One turn moves each row of this set onto another row. After a few examples, where does it send each row asked below?
q_803: [-1.26  0.54  0.08 -0.76  0.31  0.99 -2.41  0.47 -0.54  1.12  1.12 -3.23
 -1.67 -0.95 -0.28 -1.43  0.95  0.43  1.18 -0.22 -1.38 -0.56  0.48]
q_86: [-0.81  0.96  0.35  0.97  0.72 -0.32  3.00 -1.86 -0.93  1.20  0.28 -0.56
 -0.08  0.54 -1.62 -1.70 -1.87  0.44  0.86  0.85  0.61 -0.19 -0.71]
q_697: [-1.21 -0.05 -2.13 -0.77  0.18  0.68 -1.23 -1.01  1.21 -0.23  0.47 -0.63
  1.69  0.37  2.10 -1.47  0.36  0.04 -1.54 -1.34  0.20 -0.32  1.02]
q_908: [-1.12  0.97 -0.88 -0.55  0.22 -2.35  0.37  0.24 -1.73  2.50  1.88  0.65
  0.13 -0.13  0.06  1.72 -0.26  0.62  0.24 -0.70 -0.92 -1.07  0.17]
q_234: [-2.27 -1.81  2.22 -0.44  0.27  0.84  0.49 -0.17 -0.57 -0.11  0.56 -0.56
 -0.16 -0.34  0.90  2.33  0.58 -1.14  1.89 -0.15  0.67  1.18  0.00]
q_361: [-4.61 -0.89 -0.43  0.71 -1.05  0.03  3.14 -0.34 -0.09 -1.43  0.43 -1.51
 -0.20 -0.36  0.93  0.72 -0.03  0.23  0.14  0.16  0.82 -0.61 -0.29]
q_559: [-2.29 -1.81 -0.12 -0.83 -2.09 -1.01  1.83 -0.36 -2.12 -0.17  0.45 -0.88
  1.86  1.38 -0.40  0.66  0.55 -0.10  0.80  0.70 -1.12 -0.74 -0.20]
q_834: [-0.30  1.72 -0.27  1.03 -0.74  0.65  0.54 -1.99 -2.30 -0.99  0.31 -0.11
 -0.83 -0.22 -1.20 -0.08 -0.76  1.40 -0.16  0.04  0.04  1.57  0.62]
q_618: [-2.06  0.86 -1.48  0.15 -0.87 -0.42 -1.09  0.96  0.93 -0.27  0.16 -2.87
 -1.11 -1.30 -0.58 -2.23 -0.89  0.14  1.13  0.76 -0.29  0.53  1.30]
q_68: [-0.40 -0.71 -1.63  1.96  0.87 -0.81 -0.74 -2.02 -2.24 -0.24  0.24  0.30
 -0.06  0.77 -1.17  0.86  0.13 -1.19 -0.90  0.04 -0.24 -0.15 -0.85]
q_669: [-2.48 -0.34 -0.33  1.28  1.28 -1.33  1.67 -1.89 -1.53 -0.24 -0.49 -2.09
  1.12 -0.79  0.93  0.06 -0.03 -1.17 -1.57 -0.57  0.99 -1.03 -1.66]
q_28: [ 0.12 -1.45 -0.05 -0.44 -0.03  1.87 -1.69 -0.56  1.89 -0.61  1.84 -1.28
 -1.46  0.56 -0.78 -0.50 -0.61 -0.43  0.63  0.63  0.42 -1.27 -1.09]
q_441: [-1.73 -1.53 -1.38 -1.09  0.92  1.49  2.32 -1.18 -1.18  0.23  1.59 -1.16
  1.95 -0.34  1.93  0.62 -0.67 -1.31  0.95 -1.13 -0.53 -0.48 -0.26]
q_567: [-0.47  0.90  0.10 -0.32 -1.82 -0.32  0.39 -0.90 -3.08 -0.55  1.16 -0.66
  0.21 -0.53 -0.71  1.20  0.15  1.94 -0.05 -0.59 -1.15  0.47  0.96]
q_625: [-0.90 -1.38 -0.77 -0.19  1.72 -0.21 -0.20  0.80 -1.51  0.07  1.41 -0.22
 -0.15 -0.68  1.67  1.33 -1.86 -1.75 -0.35  0.06  1.26  0.81 -0.68]
q_689: [-0.15 -0.26  1.06  1.42  0.32 -0.39  0.88 -1.19 -0.89  1.74  0.69 -0.04
 -2.83 -0.61  1.53  0.45 -0.59 -0.25 -1.46  0.14  1.42  0.25 -0.88]
q_731: [-1.33 -1.52  0.02 -0.26  0.44  0.64  1.20 -0.28 -1.01 -0.96  1.47 -3.08
 -0.08 -0.30 -1.41  2.77 -0.03 -0.41 -0.25  0.61 -0.39 -0.11 -1.69]
q_585: [-2.22 -2.05  0.09  1.58 -1.86  1.27  1.15 -1.83 -0.99 -0.05  1.55  1.20
 -1.59  0.49  0.95  0.62 -0.24  0.33  1.10 -0.50 -0.30 -0.58  1.06]
q_146: [-1.35  1.56 -0.23 -0.36 -0.53 -0.82 -0.22  0.08 -2.50  0.76  0.90  1.13
 -0.42 -0.24 -0.07  1.79  1.38  1.10  1.12 -1.06 -0.56  0.13  1.03]
q_95: [-1.29  0.92 -1.16 -0.47 -0.49  0.68 -1.52 -0.75  1.32  0.48  1.18 -3.27
 -0.74 -1.30 -0.06 -1.11 -0.13  0.33  1.16  0.02 -2.12  0.67  1.48]
q_386: [-3.06 -0.06 -0.84  1.64  0.56  0.41  0.42 -2.05  1.00 -0.73  0.73 -0.89
 -1.47 -0.44  0.15  2.68 -0.39 -0.72 -0.98  0.22  0.31  1.15 -0.63]
q_851: [-3.55 -0.65 -0.21  0.33  0.26  1.90  0.19 -2.01 -1.87  1.10  0.32 -0.36
 -0.89  0.15  2.42  0.37 -0.41 -1.10  0.02 -0.77  1.08 -1.42 -1.54]
q_560: [-1.48 -0.70 -0.39  0.14 -0.40 -1.33  0.39  1.61  2.76 -0.39  0.11 -1.51
 -1.04 -0.80 -0.51 -0.52  0.37  0.31 -0.80 -0.02  1.32 -1.96 -0.87]
q_936: [-1.81  0.70  0.60  0.54  0.44 -0.86  1.76 -1.74 -0.38  3.43  1.09  0.49
 -0.88  0.80 -0.46 -0.51 -2.01  0.20  0.92  0.49  0.23 -1.17 -0.89]
q_635: [-1.38  0.68  0.97  0.90 -1.59  0.60  2.28 -2.23 -1.22 -0.03  0.54 -0.35
 -0.65  0.23 -0.75 -1.23 -2.17  1.53  0.57  0.71  0.24  0.90  0.57]
q_476: [-0.78 -1.05 -0.34 -0.06 -0.21  0.24  0.60 -0.56  4.36 -0.61  1.33 -0.98
 -0.34 -0.52 -0.41 -0.02  0.00 -0.30  0.85 -0.19 -0.15 -0.59  0.34]
q_792: [-2.93  0.74 -0.78 -0.12 -0.53 -0.35  0.05 -0.65 -0.41  1.13 -0.64  1.61
 -0.85  1.45  1.24  1.08  0.59 -1.16  0.43  0.92  0.61  1.52 -0.14]
q_685: [ 0.63 -1.37 -0.80  1.25  0.77 -0.42  3.88 -0.50 -1.33 -0.79  1.38 -1.21
  0.33 -0.77 -0.33 -0.36  0.31  0.05  0.07 -0.61 -0.09 -0.56  0.23]
q_183: [-1.15 -1.28 -0.10 -1.15 -0.49  0.73 -1.50  1.00 -0.13 -1.16  0.65 -0.48
  0.73  0.83  1.79 -2.36 -0.03  0.07  0.09 -0.06  1.59 -0.64  0.73]
q_651: [-2.49  0.25  0.49  0.65 -0.98 -0.99 -1.18 -0.64  0.86  0.98 -0.95 -3.09
 -0.09 -1.23 -1.05 -2.53 -0.16 -0.46  1.19 -0.05 -0.08 -0.08  1.09]
q_388: [-1.42 -0.11  0.98 -0.36  0.99 -1.07 -1.64  0.72 -0.10  1.59  0.89 -2.56
 -0.25 -1.48  0.39 -2.16  0.85 -0.09  0.90 -1.13 -1.03 -0.28  1.66]
q_107: [-2.52 -0.26 -1.34 -0.10  0.77 -0.28 -0.75  1.65  0.31  1.45  1.50 -1.66
 -0.80 -1.08  0.18 -2.89 -0.38 -0.04  0.95 -1.10 -0.47 -0.89  1.91]
q_676: [-2.53 -0.16 -1.71  0.38  0.39  0.49 -1.06 -1.15  1.27  2.34  1.23 -2.13
 -0.29 -0.81 -0.62 -2.40 -0.69 -0.51  0.55 -1.51 -1.36 -0.93  1.53]
q_712: [-0.21  0.42 -1.82 -1.14  0.05 -1.22  1.92 -0.45 -0.82  1.58  1.06 -1.77
  0.35  0.46  0.42  1.07 -0.89 -0.55 -1.99  1.12 -0.68  0.41 -1.63]
q_273: [-2.11 -0.10 -1.88 -1.21 -0.87  1.61 -0.57 -0.20  0.66  0.48  0.25 -1.94
  0.33  0.54  0.73 -0.85  1.32  1.03 -1.55 -1.22  0.07 -2.64 -0.83]
q_48: [-2.61 -0.04 -0.82  0.35 -0.45  0.77 -1.31 -0.62  0.01  1.78  0.01 -3.26
 -0.83 -0.52 -1.89 -2.70 -0.17 -0.31  0.93 -0.56 -0.43 -1.76  0.05]
q_460: [-1.88  0.99 -0.68 -0.55  0.86 -0.93  2.29 -0.35 -0.70  3.09  1.51  0.71
  0.11  0.67 -0.51  0.51 -0.11  0.27  2.05 -0.38 -0.60 -1.62 -0.25]
q_667: [-2.19  0.01  0.62 -0.02 -0.43 -0.35 -0.59 -0.87  2.33  1.00 -1.11 -1.47
  0.00 -0.44  0.36 -0.25  2.27  0.28 -1.11 -1.40  0.62 -1.94 -0.70]
q_563: [-1.52  0.13  0.69 -1.11 -0.64  1.78  3.74 -0.93 -0.29  1.60  0.43 -0.96
 -0.85  0.44  1.05  0.55  1.71  0.09  1.45  0.06 -0.06  0.06 -0.58]
q_50: [ 0.68 -1.69  1.54 -0.80  0.45  0.61 -1.60 -1.19  0.72 -0.86  0.72 -1.70
  1.43  0.48  0.06 -1.54  0.54 -0.80  0.70 -0.16  0.47 -0.49 -0.07]

q_388 goes to q_618
q_183 goes to q_476
And these:
q_851 goes to q_234
q_559 goes to q_685
q_460 goes to q_567

